In the data rows, 50 means zero.
Some points, each followed by its number:
[54 38 42 24 15 55 41 55 56 43 78 61  0 30 84 61 61 61 24 31 83 32 35 57 52 90 18 38 88 40 58 50 57 75 25 86 48 50 42 31 25 16 29 64 33 18 70 66] 0
[23 33 22 54 50 68 29 21 28 37 45 47 37 52 56 50 37 31 57 62 73 49 38 60 44 54 65 43 77 33 37 82 44 55 34 48  5 60 39 48 19 30 49 40 15 44 52 43] 1
[52 79  0 50 55 47 52 73 65 38 85 44 43 32 22 97 30 82 36 79 83 44 73 70 54 43 35 42 23 74 38  2 80 99 63 60 78 50 11 57 69 58 62 47 37 31 55 41] 2
[78 29  2 24 40 43 42 24 89 55 99 50 39 40 20 28  9 62 36 25 78 60  7 99 45 70 84 43 47 50 46 75 41 62 33 92 99 41 24 27 22 52 41  7 51 25 92 44] 3
[39 61 52 59 65 59 50 26 27 53 69 65 24 43 84 32 45 23 54 20 25 42 63 37 60 67 33 58 73 36 49 47 34 43 63 73 48 84 28 43 54 35 39 41 61 32 48 58] 4
[39 52 56 49 59 56 47 38 37 54 47 52 40 63 57 26 59 40 50 45 44 49 52 45 46 41 43 43 56 47 66 63 43 46 50 65 51 57 60 42 53 39 47 47 59 54 39 40] 5
[32 72 52 30 68 57 35 54 25 45 42 61 42 58 54 57 39 54 24 60 56 44 68 47 40 48 44 43 62 51 32 46 66 74 68 69 18 68 38 49 59 49 58 56 44 30 50 41] 6
[80 66 31 95 95 48 34 65 56 71 96 57 57 78 45 38 35 24 63 30  2 99 62 57 64 34 52 57 52 62 99 30 82 47 99 44 69 62 28 11 73 16 29  1 82 61 45 58] 7
[41 36 85 52 38 58 55 43 53 27 43 56 59 37 73 42 50 53 51 57 46 36 45 30 58 64 50 50 47 50 34 36 35 48 16 36 52 43 57 51 43 64 56 80 53 45 38 67] 8
[48 63 40 49 49 38 37 58 45 62 47 54 41 54 43 38 62 41 51 64 53 43 47 51 33 33 42 25 51 51 59 57 40 61 64 73 50 62 47 42 54 40 56 37 39 45 48 32] 9
[45 48 78 51 74 51 47 71 74 52 71 44 46 68 33 19 77 70 61 20 50 72 41 53 64 13 45 55 58 26 79 69 39 34 72 67 64 57 55 44 39 60 60 46 61 60 55 49] 10
[99 46 63 31 25  8 53 99 97 70 34 39 70 62 35 77 44 75 58 43 71 99 49 68 39 65 48  0 13 72 99 44 38 41 24 54 79 26 62 31 42 51 42 53 57 74 75 42] 11
[52 71 52 63 58 48 35 51 43 53 40 44 58 67 41 47 56 51 56 58 54 40 51 49 47 36 58 52 36 56 43 52 43 42 67 49 55 49 52 53 62 52 51 41 55 58 48 39] 12
[76  4 23 49  0 44 99 41 81 34 79 36 78  0 50 30 89 83 47 58 77 40  5 53 93 65 13 52 51 48 43 64 48 15  0 44 62  0 88 59  0 80 71 81 30 29 44 69] 13
[64 41  6 33  0 53 59 57 38 28 74 52 56 36 64 71 51 67 32 90 91 34 43 37 60 78 37 14 44 87 51 19 47 92  8 38 54 15 63 51 45 66 37 83 19 30 33 77] 14
[49 44 50 42 11 59 61 40 51 54 68 54 54 43 45 39 32 51 32 59 35 45 26 59 24 61 46 60 51 66 56 40 66 67 51 49 67 29 51 39 55 53 37 52 42 49 48 48] 15
[43 71 88 70 91 39 29 83 44 62 58 68 83 57 51 51 97 76 58 27 66 35 77 26 58 44 50 67 60  7 12 52 24 24 76 76 35 70 69 87 68 43 85 59 82 62 62 49] 16
[26 61 54 35 46 56 48 66 62 39 66 54 60 41 37 42 63 76 32 66 43 51 47 52 46 26 53 55 58 55 46 22 61 69 74 52 59 37 39 58 55 63 67 71 49 36 45 41] 17
[37  0 38 48 37 56 65 20 48 40 47 35 56 41 54 82 27 56 35 50 60 44 16 42 60 86 64 81 47 68 35 79 58 35  7  4 40 18 48 65 31 67 34 77 14 48 64 65] 18
[28 45 39 55 55 56 43 17 43 37 28 59 36 56 44 50 21 30 61 58 54 40 50 38 41 62 66 57 49 41 36 40 54 52 26 31 39 74 24 64 45 44 47 52 38 56 47 59] 19
[83 52 41 54 31 33 52 66 73 41  5 11 69 73 22 41 54 56 85 54 54 42 15 52 41  7 89 48  0 58 27 84 14  6 43 38 98 24 70 44 61 79 73 33 42 72 57 19] 20
[29 55 41 54 65 63 48 36 16 78 50 45 30 64 36 37 70 22 42 55 61 55 57 51 39 33 30 51 86 49 63 59 41 47 74 71 18 77 39 52 46 25 34 30 37 33 61 33] 21
[79 42 51 19 31 41 63 62 49 90 53 55 28 49 53 37 73 25 62 62 58 33 67 70 43 37 50 13 73 55 90 46 58 79 49 86 68 49 62 30 42 33 35 15 64 67 57 44] 22
[42 40 49 78 56 50 55 56 62 24 34 54 57 44 52 65 45 63 69 55 39 61 43 30 57 59 48 58 33 45 47  7 57 38 33  9 53 46 46 69 48 50 52 68 42 74 32 60] 23
[60 84 50 22 48 57 43 54 47 85 82 39 52 74 38 30 42 57 39 51 34 68 57 76 57 53 51 47 69 63 84 69 61 72 99 82 46 39 50 32 67 50 39 31 51 49 54  8] 24
[61 33 45 43 42 47 57 43 51 46 34 49 43 52 50 42 43 40 44 63 66 44 57 52 45 51 65 31 49 51 45 59 51 48 30 56 50 46 54 49 46 51 45 47 46 46 48 48] 25
[63 41 62 46 45 49 67 48 50 54 62 46 59 49 39 48 54 55 51 32 35 71 47 55 53 53 45 52 55 54 62 69 46 42 57 43 53 38 61 46 50 52 44 49 52 56 55 54] 26
[54 66 67 50 34 55 57 63 34 34 72 69 56 25 99 64 33 69 30 38  0 60 59 35 61 73  8 70 52 50 46 25 59 87 69 39 29 56 47 25 70 50 66 76 74 25 31 67] 27
[76 32 32 56 33 30 39 56 80 42 50 43 48 52 53 56 59 61 69 33 65 59 33 40 65 43 59 25 24 35 66 60 60 58 22 54 75 51 37 47 35 37 47 47 68 38 52 60] 28
[55 61 45 42 58 49 44 62 47 60 48 44 39 56 32 37 35 38 49 40 28 73 48 65 37 40 48 43 47 58 73 48 55 60 79 60 65 59 45 30 61 42 42 31 54 56 51 37] 29
[31 32 29 40 59 62 38 34 50 49 38 48 43 49 46 46 44 37 48 52 71 40 45 51 50 54 75 43 80 42 36 74 37 47 45 49  9 67 37 60 27 37 37 33 21 46 60 53] 30
[21 47 42  3 70 52 80 29 17 59 71 42 36 36  9 47 76 40 18 55 99 11 74 59  6 27 71 45 67 85  0 76 44 54 63 65 47 48 71 89 32 79 61 40  2 40 56 27] 31
[39 57 58 54 59 57 37 46 45 67 40 58 52 47 80 54 99 73 58 46 87  1 52 49 65 41  9 57 79 37 27 66 22 31 29 98 31 49 87 82 43 37 56 54 51 38 54 44] 32
[33 28 41 53 39 63 35 78 71 41 42 52 71 36 39 47 47 73 32 67 52 72 35 50 64 52 47 51 60 41 81 40 75 57 42 40 24 41 50 48 46 41 56 65 52 39 53 61] 33
[72 79  8 45 28 40 44 85 14 95 32 36 24 83 60 66 89 16 28 74 76 22 60 58 47 52 42  5 51 99 68 50 49 52 24 88 45 33 60 41 67 30  0 50 48 27 41 47] 34
[57 57 49  4 25 48 67 61 63 18 68 69 73 26 43 89 26 77  9 75 67 45 53 66 46 96 59 49 38 73 22 33 80 99 28 20 64 25 46 44 57 84 60 87 50 37 56 70] 35
[61 52 52 64 46 41 48 73 57 39 63 69 60 42 70 48 65 61 42 69 61 40 63 42 66 56 36 31 48 59 55 19 48 49 25 56 61 34 63 47 49 50 58 62 64 47 38 56] 36
[80 37 43 58 38 36 61 55 74 55 52 32 58 50 42 49 50 57 72 43 42 55 31 61 60 50 63 51 29 56 66 52 52 38 46 39 89 26 52 49 48 58 39 39 59 75 59 52] 37
[36 80 53 39 59 52 50 47 36 54 61 57 57 47 45 60 50 57 26 51 56 47 67 52 48 55 45 62 51 62 25 48 59 58 71 48 31 56 56 57 63 63 52 57 54 34 46 45] 38
[64 64 22 45 59 55 99  9 25 67 55 23 26 26 14 91 33 34 77 30 29 55 83 59 31 81 28 59 30 88 54 16 58 59 49 10 49 59 47 71 75 45 33 20 34 99 49 51] 39
[40 54 54 34 42 53 38 66 48 52 26 48 60 55 26 60 48 47 31 87 71 40 50 57 41 50 68 38 55 56 33 56 58 54 43 34 28 43 47 52 48 62 51 63 35 43 52 48] 40
[38 54 52 45 54 63 50 33 43 43 39 56 39 42 47 45 31 43 42 58 35 42 51 54 38 54 54 57 64 54 47 49 59 61 62 45 41 67 38 47 52 46 50 49 40 45 46 47] 41
[40 64 65 38 69 56  9 72 37 70 96 86 28 48 69 49 76 36 12 57 88 35 87 32 57 61 34 28 99 35 52 57 61 74 80 88  1 85 28 53 52 22 47 57 61  0 56 58] 42
[42 62 55 42 47 44 47 70 40 55 42 57 47 55 44 44 73 54 52 51 52 51 53 61 39 33 25 36 59 52 66 26 51 65 54 67 50 53 48 49 55 40 58 56 62 55 46 43] 43
[ 0 36 89 99 24 79 39 61 34  0 65 77 61 26 99  0 84 33 25 81  2 45 22  0 65  0 66 99 45 41 28 40 12 26 77 51 67 49 59 20 63 69 75 99 77  0  1 97] 44
[45 53 66 58 33 55 56 54 36 42 34 63 65 39 76 56 73 57 53 52 41 39 53 39 51 52 39 63 40 54 45 38 48 54 38 31 46 28 66 59 49 58 64 67 52 67 39 56] 45
[41 67 45 53 70 52 47 44 37 49 66 53 51 61 51 32 48 32 55 22 40 54 64 48 55 37 60 56 49 44 35 65 40 40 78 54 57 65 44 48 58 47 49 35 62 46 47 56] 46
[49 55 49 51 56 51 47 69 44 56 52 52 47 49 44 49 65 51 54 52 49 51 54 48 45 49 33 43 55 52 60 42 53 59 54 68 51 51 58 45 56 42 54 56 49 49 52 47] 47
[36 59 69 31 45 62 58 39 32 56 35 41 38 47 33 33 57 38 49 62 16 47 43 60 19 30 38 47 57 61 65 51 54 70 63 48 63 51 57 36 56 57 54 46 33 68 41 35] 48
[49 64 60 65 39 60 45 44 47 49 44 55 47 41 67 41 56 49 66 52 20 51 47 36 58 51 23 55 46 53 60 48 38 32 53 41 59 57 45 32 50 55 53 59 50 60 36 45] 49
[51 20 29 42 42 56 74 56 52 39 67 40 39 28 39 53 47 52 58 22 54 76 40 54 57 67 37 53 54 61 66 31 50 42 31 32 54 42 53 50 34 44 41 65 30 39 61 69] 50
[33 41 41 91 64 65  4 75 74 35 50 54 40 59 77  9 63 56 54 58 29 43 36 54 66 16 48 47 57 43 74  8 68 51 81 71 77 50 43 37 47 37 48 29 58 55 31 44] 51
[60 74 47 38 55 54 54 60 54 73 51 33 35 64  8 33 26 26 54 49  7 86 56 84 29 26 46 49 55 72 95 58 62 62 99 64 82 67 34 23 65 45 37 11 54 79 49 25] 52
[10 20 43 73 48 64 25 18 55 14 16 57 18 72 56 64 27 26 67 60 27 31 48 27 43 50 89 60 44 36 41 17 68 72 16 17 39 85  0 62 56 20 27 45 28 37 40 73] 53
[36 53 68 99 34 69 66 65 47 35 36 51 38 35 93  4 81 25 78 47  0 71 25 11 60 18  0 55 61 49 99 41 31 24 42 43 48 66 57  5 51 39 67 66 38 68  2 50] 54
[44 67 15 80 50 38 25 58 47 47 43 43 41 49 53 59 47 41 80 62 70 48 50 51 39 34 60 31 32 59 50  6 41 46 56 44 70 50 27 64 52 43 38 46 39 56 54 54] 55
[53 48 52 67 51 46 42 48 52 48 34 52 49 57 57 42 43 44 61 53 30 59 49 46 50 47 56 55 46 42 66 55 55 45 56 44 46 52 44 40 49 36 50 39 55 67 46 47] 56
[50 49 65 38 39 56 71 20 24 67 52 54 33 30 69 70 29 32 45 25 20 56 57 48 49 91 19 54 72 51 66 61 65 76 60 51 39 71 33 28 67 36 37 43 54 43 46 57] 57
[25 76 26 59 69 53 37 39 42 59 62 56 25 55 43 76 32 45 44 34 77 47 59 38 60 60 43 52 64 43 30 50 45 48 48 61 16 87 13 67 56 37 37 45 37 18 57 58] 58
[59 45 46 31 55 42 77 38 42 49 64 41 45 68 28 61 47 47 35 33 79 47 53 67 42 48 61 47 32 65 31 60 56 48 37 49 69 37 67 59 50 63 45 44 44 40 67 41] 59
[33 72 39 36 68 51 43 96 35 75 91 65 33 20 33 69 64 80 31 49 28 70 71 64 25 52 17 60 69 58 71  0 69 99 98 63 39 78 40 55 94 29 46 54 56 46 70 43] 60
[50 40 96 46 51 57 57 38 62 24 38 64 55 35 80 60 56 59 38 66 48 24 59 26 68 71 53 45 52 51 24 37 42 50 25 28 46 46 60 56 39 69 58 83 50 49 29 74] 61
[47 23 73 52 40 47 41 43 74 26 17 39 48 52 63  0 64 43 79 77 26 20 20 51 47 40 86 57 68 34 54 67 34 34 45 43 73 34 52 32 19 68 61 55 35 88 53 41] 62
[46 50 66 91 19 57 60 60 40 51 31 52 57 27 84 33 69 41 85 51  0 69 27 22 49 27  3 60 47 40 86 35 30 38 56 48 56 49 54 30 46 47 60 60 43 63 15 60] 63
[98 57 69 50 50 37 76 53 44 48 45 47 40 46 62 35 54 28 70 38  0 63 73 53 39 28 30 44 31 62 88 46 45 59 78 47 98 50 67 25 64 52 60 31 63 80 35 37] 64
[61 56 57 39 44 43 57 66 52 47 39 51 44 60 40 60 44 54 53 56 59 57 62 55 53 61 33 40 49 64 56 36 61 43 45 42 41 51 54 50 52 57 42 65 42 56 47 46] 65
[42 36 33 52 37 58 62 49 42 49 65 49 54 33 56 60 56 64 38 50 60 50 44 45 50 55 30 51 55 56 56 37 64 63 25 48 44 38 58 54 43 40 51 55 46 30 51 62] 66
[49 63 51 75 64 45 29 59 61 54 45 55 58 51 71 56 48 61 51 39 57 54 49 43 67 52 50 53 36 45 39 36 50 31 60 47 46 57 48 50 59 51 51 54 74 33 51 52] 67
[77 39 44 21 14 36 85 58 85 50 42 21 37 53 20 35 67 76 39 43 52 70 53 84 52 33 33 39 65 93 99 44 77 74 27 50 99 20 71 49 28 55 37 50 60 80 58 35] 68
[47 59 40 57 40 55 44 38 28 44 77 48 48 46 68 38 49 55 43 57 54 35 44 52 69 55 31 53 51 72 38 48 25 48 39 43 58 36 60 47 42 52 31 73 45 36 48 67] 69
[34 83 53 39 37 48 32 64 50 71 43 53 37 31 66 54 98 81 43 38 85 14 45 42 72 42  0 43 80 56 10 49 30 30 48 99 21 42 85 81 44 48 63 65 58 32 44 23] 70
[51 65 65 55 34 51 65 40 57 36 54 42 41 30 21 19 54 56 64 57 29 57 36 69 48 43 31 56 48 75 64 29 57 29 57 49 95 32 39 23 59 79 51 48 56 66 42 30] 71
[57 49 72 50 64 47 68 37 48 60 56 56 49 64 55 42 55 34 51 30 37 59 64 42 50 39 48 57 54 35 61 80 44 45 63 51 43 69 53 44 46 48 49 38 68 46 52 47] 72
[70 51 71 33 73 43 34 39 53 38 61 76 37 69 77 36 31 28 30 48 75 21 77 53 42 71 77 23 45 32 15 70 29 47 43 82 63 61 42 38 52 51 55 48 78 13 53 48] 73
[44 57 29 79 51 54 45 54 51 41 39 47 46 54 47 40 48 42 73 69 34 48 49 47 51 25 55 61 42 46 57 31 44 43 68 35 60 55 34 49 50 51 48 35 38 70 40 48] 74
[69 91  3 47 72 27 41 73 61 91 59 39 37 81  7 66 43 51 41 28 93 38 56 71 53 44 64 23 19 75 42 46 57 41 54 86 79 40 38 67 73 53 29 27 66 20 62 39] 75
[ 6 50 28 73 69 83 52 14 19 48 53 63 28 37 42 35 44 42 43 58 53 30 52 64 37 36 45 75 78 58 25 41 78 42 63 67 23 77 22 67 46 52 46 45 26 19 40 34] 76
[52 92 73 49 75 37 54 59 27 55 70 58 62 38 60 63 77 74 53 40 60  3 78 45 39 44 37 70 26 55  0 25 31 50 60 60 67 50 76 74 87 72 64 64 76 54 51 42] 77
[20 64 39 32 52 58 60 23 40 36 78 47 58 23 35 83 16 67 45 18 79 61 53 35 43 74 45 66 41 36  0 36 40 45 31 27 32 58 49 85 36 78 64 83 43 30 58 64] 78
[54 26 41 99 36 40  0 30 97 27 42 64 52 35 99 51 35 54 92 38 47 40 29 15 99 68 52 54 26  0 47 52 25 37 30 51 73 63 39 47 41 43 63 43 70 54 48 70] 79
[64 44 29  0  9 45 57 77 59  0 89 68 82 22 44 87 16 92  7 81 60 55 63 65 27 81 61 43 17 69 41  5 70 99 17  0 80 10 36 49 51 82 69 91 43 35 36 98] 80
[68 74 99 96 58 23 18 55 38 61  0 72 60 73 99 71 67 50 51 41 61 30 84  2 53 61 34 54 38 18  7 13 40  8  9 21  8 84 77 84 72 44 62 94 98 70 30 54] 81
[53 42 46 54 51 54 65 51 55 49 52 43 52 49 42 50 55 57 49 49 59 55 46 50 58 53 43 50 45 61 55 45 56 37 38 45 58 36 60 53 48 54 45 60 54 45 47 53] 82
[54 38 54 57 35 48 42 64 62 50 39 45 52 58 50 39 58 51 54 63 54 51 40 46 62 40 51 45 46 52 67 50 48 41 41 45 59 39 58 43 42 54 46 61 52 52 45 51] 83
Which three points above are nearest to each new point by angle, seen from the average point of the numbered points? Their numbers follow each, nearest first.
[36 32 54 40 27 63 42 34 60 62  6 34 46 55 34 34 40 48 56 71 41 41  3 70 41 57 65 59 69 56 53 62 54 40 28 40 36 36 55 53 26 51 26 49 28 75 58 40] 62 18 30
[65 59 64 36 54 40 77 64 58 52 58 33 64 53 17 29 77 57 62 36 36 60 53 61 36 18 53 49 44 55 63 62 42 43 71 50 86 46 65 57 47 73 68 39 53 74 58 36] 10 20 64
[42 60 38 41 56 57 44 54 58 39 50 53 47 42 32 52 31 56 35 60 57 69 40 56 47 57 49 44 50 58 49 39 67 62 59 45 32 55 45 44 55 59 43 52 42 30 49 41] 6 40 33
[71 52 58 52 43 38 51 54 71 47 34 35 69 57 40 41 53 55 63 57 54 47 32 57 45 34 77 44 23 52 39 63 29 32 40 32 83 35 68 55 42 74 56 45 42 77 56 39] 20 37 62
[77 19 62 34 15 50 58 39 46 67 48 35 52 65 53 41 56 31 37 92 79 28 46 53 53 64 84 23 64 59 56 73 43 31 33 41 44 22 68 41 22 61 27 56 24 66 45 53] 25 83 40
[77 56 86 77 11 36  9 19 94 65  0 32 64 99 99 15 13  0 99 96  0 59 32 46 37 35 99 87 53  0 99 66 32  0 99  0 20 59 13 41 41 42 44  0 33 99  9 32] 56 74 62
[45 46 30 56 61 51 61 25 19 30 99 57 46 14 74 54 18 38 44 29 52 39 67 50 45 80 41 60 46 55 16 19 42 58 49 53 79 54 36 43 62 44 49 36 66 23 48 68] 4 78 27
[63 41 45 55 45 40 43 67 63 50 53 51 50 49 45 58 57 52 63 46 58 68 45 47 56 43 49 30 44 33 71 52 35 49 47 57 57 54 42 42 45 45 54 48 49 51 56 50] 28 11 10
[54 54 55 69 39 49 35 50 39 43 52 67 57 35 90 46 49 54 48 49 19 53 63 40 58 65 32 67 54 55 58 30 55 69 61 44 44 60 42 44 55 37 66 58 62 52 41 60] 27 49 63
[73 42 42 31 39 46 77 60 61 69 59 40 34 51 32 52 65 60 52 53 56 60 39 80 45 27 34 46 45 74 95 59 68 65 41 63 73 30 59 33 54 49 44 40 49 63 53 40] 68 22 11
[71 46 70 45 61 42 66 34 35 34 65 59 60 44 75 53 64 61 51 20 69 29 80 31 43 75 48 43 37 37  0 51 17 34 22 46 70 45 72 81 48 62 74 63 72 49 60 64] 77 61 8
[35 48 55 48 62 53 42 56 58 38 44 45 57 56 33 48 45 60 57 62 47 57 48 59 42 35 66 53 49 35 42 57 53 50 60 45 44 55 41 49 52 58 66 59 46 57 53 44] 40 12 17
[36 75 80 88 68 55 31 78 48 50 44 69 60 55 75 35 87 64 60 79 30 39 55 32 66 38 24 65 49 47 55 11 40 31 73 54 42 46 63 54 68 60 65 76 60 48 20 51] 44 16 81
[44 49 14 48 52 41 39 50 51 80 67 42 43 58 52 44 57 53 31 38 85 44 43 67 61 39 58 48 54 63 57 60 45 45 46 83 48 28 66 60 48 39 35 31 58 28 67 46] 75 3 34
[63 27 65 55 46 46 73 73 57 40 30 53 33 68 41 49 55 31 52 64 50 70 64 32 48 22 41 22 47 50 96 60 64 59 32 49 45 49 54 34 49 43 52 51 49 43 27 49] 83 54 64
[46 76 67 45 81 47 62 38 27 57 55 58 36 62 51 67 55 31 49 26 48 52 89 41 40 39 38 59 46 49 36 48 50 59 78 52 44 82 41 54 78 46 55 47 66 39 46 46] 46 38 72
[45 46 53 60 63 53 44 36 57 54 65 59 61 54 57 42 30 49 42 35 40 66 58 51 64 65 58 69 52 40 59 45 53 44 59 43 49 57 43 56 55 40 48 39 79 47 57 64] 7 46 72
[58 47 76 62 58 47 46 38 42 54 36 59 55 61 69 35 49 30 57 41 37 58 57 44 50 57 63 47 50 36 43 72 26 26 50 59 46 61 59 50 44 49 51 52 60 59 50 54] 72 5 56
[64 72 49 51 73 44 65 39 37 75 98 56 48 47 49 41 54 38 48 13 40 52 64 51 59 62 43 66 57 43 49 67 37 48 80 81 61 60 46 52 59 44 44 18 72 41 69 49] 46 72 4
[30 50 33 49 59 59 66 34 32 36 63 49 52 43 36 79 45 59 50 38 64 56 65 40 54 55 45 63 46 55 23 39 49 49 36 24 34 49 58 73 49 53 55 57 36 45 62 61] 78 18 39
[59 28 90 57 42 39 30 54 80 38 29 61 69 54 67 23 41 63 59 65 46 51 37 50 59 64 86 52 48 25 50 63 36 30 46 43 50 46 52 47 33 65 66 48 64 80 59 49] 62 83 79
[42 57 48 55 51 59 50 57 64 40 59 53 54 39 43 46 40 60 45 48 33 56 40 53 58 49 51 63 47 53 58 30 55 56 61 39 59 43 43 44 48 51 47 52 49 51 48 59] 17 23 33
[59 66 43 72 66 48 56 53 58 56 57 51 48 62 53 44 42 43 52 28 15 76 55 46 57 43 49 69 41 55 80 42 60 47 84 46 66 55 52 41 58 41 44 31 78 57 40 51] 7 29 52
[42 66 49 47 43 53 34 61 49 53 35 55 55 40 56 52 38 60 45 60 42 47 49 53 41 58 54 53 51 51 40 43 51 60 60 53 35 58 48 47 58 51 56 54 42 60 48 42] 6 41 40
[83 43 44 48 33 28 56 69 59 61 42 40 68 55 43 62 56 56 63 48 58 60 51 53 48 50 54 29 30 57 69 52 45 46 30 43 72 28 65 50 48 52 43 48 51 78 54 47] 11 37 20
[67 49 55 51 37 36 15 67 81 35 41 66 57 46 79 63 17 64 35 52 57 50 37 44 65 87 66 36 39 35 47 42 61 64 39 43 43 48 36 38 54 48 42 66 67 32 53 71] 79 35 67
[49 37 39 83 39 53 22 61 64 56 47 44 46 47 63  0 44 34 70 62 40 54 15 54 50 33 57 37 61 39 78 46 26 26 53 85 68 53 23 19 29 34 56 28 55 51 56 50] 51 62 56
[48 39 37 69 37 54 27 47 64 57 30 41 38 46 62 20 53 33 63 65 43 39 24 58 55 36 59 43 60 45 76 56 42 33 51 69 58 52 36 35 33 41 50 29 49 52 49 45] 62 51 56
[57 78 37 45 57 49 41 43 57 69 67 54 41 53 41 49 45 57 34 45 73 39 50 66 61 60 50 54 58 61 22 57 58 45 65 74 56 50 50 61 51 58 32 38 54 35 57 35] 75 38 3
[42 38 47 48 42 55 57 37 49 46 49 45 54 43 47 59 39 53 50 46 52 50 38 48 53 62 55 60 46 48 42 56 51 46 30 38 44 41 53 55 48 52 44 59 38 43 49 56] 18 78 50
[51 46 57 52 42 51 49 61 61 37 40 45 54 52 46 39 44 49 54 63 33 59 38 49 46 45 60 53 44 51 63 38 47 53 52 36 58 44 43 40 43 60 47 54 41 62 46 53] 62 83 74
[80 71 33 37 63 28 28 49 66 77 49 50 45 63 48 63 25 39 60 35 62 43 51 86 42 70 85 43 44 39 28 85 44 53 64 74 66 53 33 51 71 46 36 17 73 68 82 32] 75 3 73
[53 47 50 57 47 49 50 45 54 50 47 46 47 52 47 40 44 54 55 61 42 47 38 60 47 35 51 53 46 55 52 42 53 44 56 50 75 43 50 41 52 56 54 50 42 62 46 39] 71 20 62
[63 52 43 51 43 39 44 54 57 52 79 53 44 43 68 40 55 53 41 24 59 57 52 49 67 52 42 33 53 45 55 64 43 44 50 81 64 53 46 38 45 44 55 44 67 23 61 52] 3 73 28
[43 15 92 32 66 53 58 69 37 28 86 64 81 55 48 65 79 72 31 39 73 61 82 46 57 56 45 42 60 37 39 57 46 81 38 36 26 44 78 66 57 46 79 82 72 62 64 78] 16 61 45
[65 52 56 35 52 48 52 70 58 65 52 53 38 59 49 36 58 32 45 62 49 48 58 65 42 53 41 20 66 57 78 58 49 51 47 84 66 49 45 26 52 32 41 28 57 52 49 36] 22 9 52
[ 0  2 18 27 48 57 62  8 42 24 57 46 44  6 29 68 26 67 61 10 84 32 42 59 52 93 47 73 75 15  0 51 58 90  8 17 17 64 21 91 28 57 33 68 13 40 77 73] 78 18 19
[51 43 42 43 51 49 55 54 51 53 58 50 47 45 41 56 53 50 44 51 60 53 56 51 47 53 53 41 55 51 56 47 55 60 42 49 49 53 44 53 52 43 48 47 51 40 54 56] 66 50 25
[28 46 70 42 61 67 67 30 40 36 53 53 51 47 33 35 33 36 48 38 27 74 59 48 46 54 44 70 70 52 56 45 56 53 70 39 36 72 34 46 38 53 53 50 45 46 47 46] 41 72 57
[41 49 31 40 46 56 28 91 63 19 70 50 60 26 41 68 23 73 39 80 42 48 49 58 37 47 68 54 40 42 40 11 75 99 67 35 71 63 16 39 56 54 73 47 53 33 56 58] 2 80 17
[39 24 28 70 32 66 50 23 64 37 46 27 45 51 33 23 34 47 57 38 46 56  9 55 66 50 65 62 39 55 64 54 51 21 22 36 75 35 36 55 34 45 35 36 52 47 58 56] 37 18 3
[57 20 13 54 27 54 95 55 82 22 76 36 65 16  9 59 44 77 54 57 84 56 25 49 65 25 70 54 27 71 40 60 45 53  4 32 72  0 70 76 34 92 58 57 27 38 52 57] 13 82 18
[39 52 47 45 50 52 47 47 46 52 52 45 49 47 41 36 51 48 45 56 62 46 42 60 50 45 53 46 56 45 41 64 45 44 59 67 45 51 54 47 37 61 55 47 36 45 55 38] 31 30 1
[80 87 21 45 51 21 56 41 24 66 92 52 42 32 57 97 16 54 58  0 34 72 72 56 33 72 48 64  0 61 46 32 44 82 68 44 93 58 36 47 97 40 24 40 69 52 69 60] 39 2 60
[66 40 56 43 65 39 37 52 31 56 38 67 38 58 70 46 60 31 43 75 31 35 81 55 33 42 51 35 63 39 66 32 51 77 62 67 50 69 43 34 52 30 65 31 59 51 54 53] 22 9 43
[56 43 42 79 53 38 43 58 48 64 38 48 58 49 67 51 76 53 73 48 50 53 58 34 64 52 30 45 41 47 63 31 40 27 36 47 55 43 70 60 53 37 49 45 65 71 49 49] 81 63 36
[83 83 24 36 59 29 51 62 49 82 81 56 58 55 32 87 46 53 40 29 86 41 64 76 28 60 61 30 16 65 16 68 55 69 60 72 62 49 43 48 79 53 49 25 72 19 76 45] 75 59 2
[51 41 79 40 38 49 57 63 48 52 32 48 65 68 58 41 65 57 44 61 48 54 49 37 50 40 39 46 56 49 65 58 46 50 42 40 43 37 70 44 39 60 57 65 46 54 49 52] 83 45 8
[42 51 59 58 62 52 39 66 47 55 49 63 48 55 82 40 55 31 34 74 35 53 69 33 53 44 58 37 70 36 67 53 53 66 64 65 18 58 45 37 59 27 53 44 64 36 40 58] 42 6 5
[51 58 41 47 49 50 72 32 40 42 50 39 44 49 35 64 38 46 58 43 46 53 61 53 45 55 45 57 45 56 40 38 57 53 50 35 55 60 42 59 52 60 51 47 41 58 50 41] 39 78 19
[81 21 35 62 17 33  1 71 78 38 36 65 70 46 99 69 18 55 45 81 48 46 34 42 75 99 78 35 41 43 66 37 51 76  6 35 44 29 31 22 53 22 24 50 80 54 65 99] 79 28 33
[70 57 44 46 61 28 55 62 56 60 43 42 53 62 23 65 43 39 64 44 66 55 53 59 25 53 74 43 19 51 20 53 33 32 51 52 62 54 45 62 63 61 48 40 48 65 69 42] 20 75 59
[42 42  0 69 41 63 27 60 41 61 23 49 24 65 45 48 37 11 79 76 16 81 64 49 56 24 28 40 69 59 99  0 73 78 76 46 60 68 14 26 69  0 15 31 58 60 11 42] 7 74 29
[35 49  0 82 51 67 41 46 29 81 37 39 21 68 56 63 27 25 78 70  7 76 53 45 63 46 13 45 47 71 99  2 83 65 47 41 43 53 20 24 67  0  0 22 57 47 27 59] 7 74 56
[49 77 51 56 66 47 45 66 62 55 59 50 48 60 47 44 38 46 46 30 29 72 55 54 55 49 50 59 38 52 61 42 55 34 80 49 61 60 43 39 57 40 40 46 74 53 42 49] 7 29 52
[54 55 34 47 56 46 46 65 55 44 61 54 46 40 41 63 43 54 50 57 61 48 63 58 43 39 46 44 48 46 50 28 58 74 58 53 62 55 40 51 55 51 60 48 48 38 58 50] 2 60 80
[39 67 13 22 60 50 82 27 16 78 99 51 31 30 22 85 39 34 43 45 46 54 82 80 24 65 34 56 55 52 54 35 68 99 82 53 63 73  3 42 80 24 35 19 60 27 71 49] 60 57 39
[34 42 55 62 61 58 37 22 68 43 44 47 29 51 46 36 31 46 56 23 42 55 37 53 66 40 50 55 62 28 52 55 43 31 62 67 54 81 33 46 42 50 55 47 53 44 51 45] 4 46 10
